In the data rows, the value 128 means zero.
Some points, one per row:
[150 211 127 244 171  71  89  35 148  96 124 176  58 109  33  66 129 140
  50  58 145  73 110 115 175 129  90]
[102 161 159 130 120   8  90  72 152  44 123 201  58  73  93  68 122 134
 123  87 126 157 144 159 102 143  69]
[147 142 144 215 150 103 140  36 163 100 109 127 118 112 106 128 135 158
  53 102 153  94 127 112 169 130  90]
[105 189 100 158 146  96  81  95 113 134 154 144  33 159  20  60 138  65
 125  89 148 129 142 114 121 147 142]
[225 118 121 175 179  68  55 116 124  84 111 133 147 124  75 143 167 123
  49 125 100 104 123 150 163  83  71]
[ 77 211 138  92 106 109 117 173 104 189 124 144  71 134  98  56 133  52
 236 105 148 115 158  82  85  62 134]
[ 89 117 192  64 174 106 127 156 159  90  84 152 171 109 179 187 183 106
 103 111 161 106 139 153 135 105  78]
[107 157 175 112 132 232 136 177 105 188 137  86 115  95 169 109 126 126
 207 143 164  86 122  62 125 115 199]
[138 235  81 146  75 114  99 109  46 174 167 150   4 140  46   0 160  79
 210  94 108  87 148  34  85 122 174]
[ 81  83 121 140  68 125 189 137 105  75 135  97 166 122 166 140  59 156
 115  79 135 188 130 186 159 130 150]
[106 217 152 112  92  72  94 169  91 106  93 211  47  96 108  67 104 103
 220  69 128 117 176  97 134 155 174]
[139 130  86 103 133 179 100 152 126 225 168 134  85 124 120 128  95  67
 158 150 104 171 166 124 130 134 158]
[106 106 148  58 131 183 177 213 118 206 112  89 152 100 200 147 166  96
 252 159 128 104 132  86  79 105 148]
[ 93 119 124  74 108 163 140 202  88 227  93 115 114 111 154 126  88  86
 255 125 107 147 112 139  77  92 131]
[116 184 120 166 129  99 119  99 153  88 181 160  88 154  21  50  99  76
  71  38 163 142 114 145 133 149  90]
[117 231 119 154 158  64  67 104 116 126 135 171  38 150  16  23 133  50
 138  62 135 109 141 110 105 102  99]
[ 80 120 106 129  67 110 135 129  70 115 131 121 101 124 119  82  65 120
 164  65 110 173 145 162 139 127 153]
[ 99 154 100 107 106 139  43 140 143 178 165 133  56 154 138  46 109 140
 120 150  67  91 104  72 110 170 156]
[ 87 142  52  87 101 135 204 134 122 228 146 184 180 132 116 112 103 107
 173 114  93 179 170 103 121 172 186]
[157  86  57 151 156 115 134  96 157  69 138 117 181 140 107 157 101 132
  34 124 164 151 126 127 143 153  78]
[ 84  68 166 127  81 220 191  94 143 154 165  92 150 109 119 156 120 103
 121 174 156 186 120 101 113 139 178]
[110   0 155 132  83 231 225  93 169  88 157  61 250 128 181 239 103 157
  68 183 171 220 123 131 119 142 146]
[122 153 140 175 224 146 103 137 154  75 195 129  90 168 142 148 115 125
  50 110 180 104  91 159 138 148 127]
[ 78 179 120 165  84 105  86 122  50 145 140 159  36 105  58   6  60  82
 174  56  98 155 140 154 132 118 178]
[151  90 154 176 133  83 137 125 133  43 128 130 169 129 139 165  75 210
  22 116 140 125 126 174 191 137 108]
[162  80 160 114 126  95 199  97 182  53 111 137 222 106 165 214 149 219
  79 161 129 146 177 165 156 148 123]
[ 71 249 113  81 108  60  97 136  87 207 122 220  31 128  48   0 130  31
 249  82  91 116 175  79  63 119 193]
[177 109 162 138 140  49 158  69 175  15 112 177 187 111 139 159 145 227
  57 137 115 147 173 169 153 141 104]
[123 156 122 145 123 103 138 105 192  88 175 146 131 174  65  45 109 145
  54 109 143 155 185 123 146 162 102]
[ 95 151 110 102  87 131  50 154 143 182 166 144  54 143 119  24  97 115
 132 140  58 101 117  78 100 179 158]
[ 94 255 177 102  98 110  39 185  26 191  91 205  20 104  77   2 156  42
 255  78  85  87 146  96  98  55 189]
[156  69 112 174 137 119 113  99 109  71 140 116 187 132 116 171 108 143
   2 113 118 133  99 163 133 150 124]
[158 193  90 195 155  11  88 109 117  62 155 150  97 126  16  86 155  58
 107  26 115  89 112 122 135 138  69]
[ 99 121 139 131 126 138 206 138 131 137 140 137 179 120 130 146 148 147
 163 117 125 132 143 109 126 177 147]
[181  75 124  99 179 238 114 159 117 160  95  13 141 130 198 232 147 167
  95 231 162  53 142  83 185  91 184]
[ 99 115 118 110  99 135  76 130 148 157 162 125 108 155 183  82 107 163
  98 152  71 104 105  84 124 184 148]
[ 28 140 167  73  64 192 179 139 112 152 121 114 158 131 192  92 101 162
 160 123 168 131 108  99  99 172 200]
[124 145 106  81 135  97 120 147 131 163 139 154 112 135 116 103 140  86
 149 137 113 143 140 172 112 116 139]
[148 178  66 135 134 119  43 137 126 184 144 178  13 123  96  60 128  44
 175  66 143 126 128 134  72 121 111]
[181 234 197 181 183  24  96 115  86 143 124 204  62 106   0   0 116  69
  96  66  57  84 102 143 132 132 114]
[134 123 107 110 125 136 115  55 112 110  63  91  98 109 110 156  87 153
 125 122  72 161 134 145 116  62 106]
[118  73 153 108 148 208 152 119 119 170 106  82 136 124 188 189 149 191
 138 207 142 126 110 111 132 118 134]
[144 190 111 132 141  67 115 148 105 129 148 131  82 111  57  76 159  52
 189  68 107  76 116  88 118 116 105]
[187 108  77 159 164 107 121  87 160 178  80 132 149 112 137 174 151 117
  91 128 131  97 138 116 114  87  96]
[141 222 178  98 120 105 122 129 107 176 116 199  46  80  80  18 150 135
 240 115 102  91 184 104  97 106 171]
[107 125 185  50  76 212 169 231  64 251 115 102  97  87 217 109 105 151
 255 181 136  78 136  82 111  54 224]
[204  85  79 200 179  73 112  53 182 114  81 129 170 120 115 186 153 150
  16 128 140 114 119 150 137 103  63]
[118 255 136 179 144 102  16 123  88 181 174 228   0 117   0   0 157  53
 205  88  91 116 122 121  81 171 202]
[109 180 129 127  97 135 151 140 139 130 170 135  98 144  75  57 106  75
 155  61 166 134 132 122 119 119 102]
[112 112 145  81 136 148 150 167 123 182 122 116 136 105 160 124 151  84
 194 137 128 103 136 105  89 100 146]
12 more points follow, each with its number after it:
[ 96  64 189  57 184 108 184 143 178  57  71 116 247 123 225 254 193 141
  61 123 176 117 134 167 173 105  49] 0
[ 70 180 131 132  53 142 107 159  33 198 135 146  46  89  83   0  54  78
 251  60  87 163 138 136 119 106 204] 1
[107 150 135 105 118 120 159 144 135 137 105 101 132 150 136 126 139  97
 164 123 159 128 147 105 112  71  96] 2
[167 112  89 139 156 112 119  91 153 188  73 136 136 102 147 152 157 124
 109 143 124  96 133 106 113  76 110] 3
[157  66  91 153 184  57 133 106 197  28 138 132 199 168 127 182 125 155
   0 132 139 167 115 241 150 155  69] 4
[112 157  81 117  96 134  57 137  55 165  82 167  53 115 130  88  79  96
 192  81  76 107 130 127 110  90 115] 5
[135  81 143 156 169 162 123  74 134 108 145 107 139 143 121 166 135 178
  61 183 140 133 100 139 141 157 127] 6
[162 161 114 194 151 110  91  79 117  91 126 159 147 135  71 166 148 142
  49 105  94 135  79 165 157 168 110] 7
[129  75 113 106 139 207 167 142 111 178 152  91 162 133 147 184 142 132
 158 188 115 141 117 115 129 124 149] 8
[114 119 100 126  99 124  59 118 154 132 164 144 105 164 146  83 102 166
  65 142  68 118  93  89 114 189 128] 9
[ 98   0  99 128 116 166 184 119 180  66 117  80 255 186 189 246  90 213
  11 219 120 139 137 154 164 174 152] 10
[100 109 149 108 126 174 226 158 140 152 135 109 209 120 166 188 158 147
 190 140 143 133 142  97 138 173 158] 11
Which two of these numbered points are nearest to each point below, ignoring the 2 directions in which the first points spread most? Their numbers follow each, nearest first.
[122 178 122 124 125  89 118 136 123 134 123 122 110 145  94  91 133  85
 153 102 148 120 143  95 115  73 107] > 2 8
[ 91 180 106  76  86 157  42 155 114 251 172 145  12 140 124   6 116 105
 192 142  44  86 109  45  82 167 181] > 9 6
[161 117 116 169 139 119 128  91 137  93 128 129 185 131 118 213 147 152
  51 141 106 151  94 169 168 152 113] > 7 8
[105 161 139 106 125 118 144 128 125 140 119 105 115 145 110 100 140  83
 157 116 147 109 138  96 101  77 116] > 2 8
[110 130 110  79 107 173 130  80 102 156  69  83  92  99 129 173  88 149
 186 141  67 160 123 122  99  62 127] > 5 8
[124  56 144 138 138 147 244 134 160  76 144  85 255 141 179 224 150 176
  73 147 152 142 119 123 162 183 132] > 11 8
[134 188 140 149 126 140 114 109 118 162 131 157 112 123  97 123 140 108
 141 131 105 129 105 136 141 144 163] > 7 8
[ 72 101 150 171 101 102 153  42 151   0 134 140 203 172 147 126  98 216
   0 101 168 167  85 160 149 227 117] > 10 9
[133 133 113 150  86  52 118 105 110  80 118 170  94 111 139 146 119 128
  99  77  99 141 174 139 172 129 103] > 5 1
[198 104  69 158 200 111  96  91 142 106 145 136 141 148  65 149 137 104
  52 147 136 135 124 144 146 111  70] > 8 6
[175  92 156 150 140  58 182  76 176   0 111 159 225 117 130 192 141 237
  29 135 116 151 162 185 170 167  93] > 11 4
[115  61 103 124 107 134 100 115 176  97 158 107 165 167 195 141 112 201
  27 161  71 127  87 109 147 200 115] > 9 10
[170 198  72 163 170  92  55  92 130 233 104 178  39 103  41  38 162  57
 155  94 105  77 133  97  86  85 121] > 3 8
[124 133 149 152 162 177  96 114 104 153 134 131  75 127 106 107 129 149
 133 169 125 114  96 102 131 136 139] > 6 8
[150 145  98 143 164  60  90 112 189  89 167 172 128 160  74  84 104 119
  22 124 109 159 146 135 124 165 134] > 10 4
[ 57 224 140 195 124  70  63  34 114  35 146 197  90 163  35   0  82 148
   0  52 164 149  81 144 123 227 164] > 10 6
[114 100 159 116 158 214 106 119  95 206 131 108  77 102 146 135 129 142
 171 188 119 120 106 101 135 116 164] > 6 8
[174 119  83 118 152 139 119 131 129 236  69 118 123 101 151 161 171  98
 184 149 119  86 143  94 107  50 113] > 3 8
[ 83 139 198  65 178  96 124 156 144 100  76 157 160 105 158 156 167  98
 117  97 150 104 145 142 151 103  73] > 0 2
[139  90 139 182 173 131  74 106 102  98 113 131 124 123 131 190 158 149
  63 137  93 107  96 178 171 154 147] > 7 6
[171 148  87 155 143  96 102  94 152 184  91 148 104 102 107 112 153 106
 139 120 117  99 145 101 105  87 112] > 3 8
Now 12 new points, numbered from 0 again:
[ 88 198 154  90  86 107 147 179  98 130  86 184  58  92 162 112 125 112
 255  99 135 117 162  86 121 136 166] 0
[129 211 112 181 135  46  85  85 136  57 136 173  91 161  12  55 118  95
  57  63 150 150 133 142 123 124  82] 1
[141 180 133 131 128 149  95 122  97 189 120 144 108 115  98 129 145  94
 171 130  93 108 102 113 125 117 155] 2
[ 95  29 164 149  97  58 211 142 155  66 136  71 132 154 177 172  59 171
 151 152 153 202 126 211 104 144  38] 3
[117 230 127 148  91 110  39 101  57 165 138 200  17 140   1  25 134 103
 184 113  96 146 136  98 136 152 175] 4
[122 129  74 110 142 129 139 123 138 148 139 125 137 133 107 104 103 102
 142 133 153 157 137 107 104 141 116] 5
[103 168 135 111 118 166 118 111 110 190 137 152  85  92 131  95 148 127
 232 130 121 106 142  57 141 119 122] 6
[118 110  95 143 117 110  79 110 174  86 159 125 110 166 141 103  98 180
  27 120  83 131  95 114 136 195 112] 7
[ 43 109 158 119  84 146 175  97 136  52 129 119 204 151 183 120  96 190
  45 129 171 160  93 134 126 197 163] 8
[121 106 123  66 147 131 153 164 153 153 130 121 156 136 153 125 129 113
 145 150 130 147 137 185 108 121 130] 9
[160  34  86 141 134 131 164  45 155  29  71  54 191 130 161 255  86 228
  35 149  94 196 124 169 154  75  73] 10
[ 90 120 144  62 110 148 179 163 137 145  99  77 170 137 173 157 150 101
 192 140 176 128 146  99 113  63 115] 11
The same question for these:
[146  98 123 102 117  83 181 168 137  98 131  81 195 130 166 200 177  90
 165 110 137  92 138  95 142 104  91] > 11 0
[103 109 181 119 160 192  85 165  84 211 110 122  94  96 162 159 159 110
 198 172  90  79  92 140 136 110 201] > 2 6
[117 138 171 135 121 187 182 111 153 210 111  89 120  88 187 136 146 149
 188 145 156  81 136  66 139  81 138] > 6 2
[138 184 118 172 153  47  92  81 149  59 135 141 103 159  36  83 122 102
  67  72 144 128 121 141 139 116  73] > 1 11
[ 94 153 117   7 108 162 137 226 103 255 114 141  95 114 155  77 142  51
 255 171 100 120 150 135  63  83 186] > 9 5
[114  91 100  96  94 140  91 133 147 132 158 108 132 157 195 122 117 172
  80 165  72 109 104  91 134 180 133] > 7 4
[135 118 145  71 131  86 144 154 163 132 135 131 115 127 157 112 136 137
 126 180 132 140 160 201 114 102 113] > 9 1
[136  25 103 104 120 146 192  38 154  42  52  36 212 122 178 255 101 220
  62 167 103 185 121 158 152  69  62] > 10 1
[122  74 117  87 143 110 148 156 148 118 131 137 173 155 154 165 136 130
  95 157 144 161 128 202 114 132 114] > 9 1
[144  67  75  78 130 177 216 144 159 145 126  71 210 125 176 184 113 128
 157 171 160 147 143  93 114 127 110] > 5 11
[108 116 128  50  90 199 149 112  95 193  43  63  92  75 180 175 102 144
 255 155  79 141 122  99  88  32 134] > 10 2
[101 207 153 152 105  67 107 139  92  64  94 201  57 114  99  91  96 128
 175  56 138 124 151 131 148 168 142] > 0 1
[167  93  52 163 155 111 145  74 163  64 144 102 167 156  99 151 110 136
  43 128 161 166 118 119 143 160  81] > 5 1
[124 179 104 173 131  84   0  72 142 105 176 180  44 165  50  11  95 141
  36 100  58  99  75 102 137 203 120] > 7 4
[100 103 152 188 122  23 143 104 140  70 150 125  42 152  81  80  47 140
 141 115 130 188 126 204 101 149  50] > 3 1
[150 150 147 211 156 121 124  58 145 123 113 127 106  98 107 131 129 152
  80  96 143  92 123 102 170 109  92] > 6 2
[239 174 107 216 194  39  13  97 127  65 111 169 115 139  10 118 174 106
  23  85  88  96 129 160 169 100  57] > 2 9
[109 199 145 136 101  57  95 144  94  64  90 206  71 107 102  96 114 127
 173  62 130 135 172 111 145 165 140] > 0 1
[ 38 154 181 105  70 170 160 121 110 105 127 125 160 128 171  72 108 180
 130 125 165 132  98 110 114 175 183] > 8 1
[123 205  67 255 118   7  26  47  87  24 163 223  28 141   0   0  40  98
  11   0 104 187 120 217 155 173 109] > 8 1
[ 83 142 123 115  82 122 158 120 116 150 124 118 113 147 146  99 123 118
 166  99 152 132 139 109 114 116 152] > 1 5
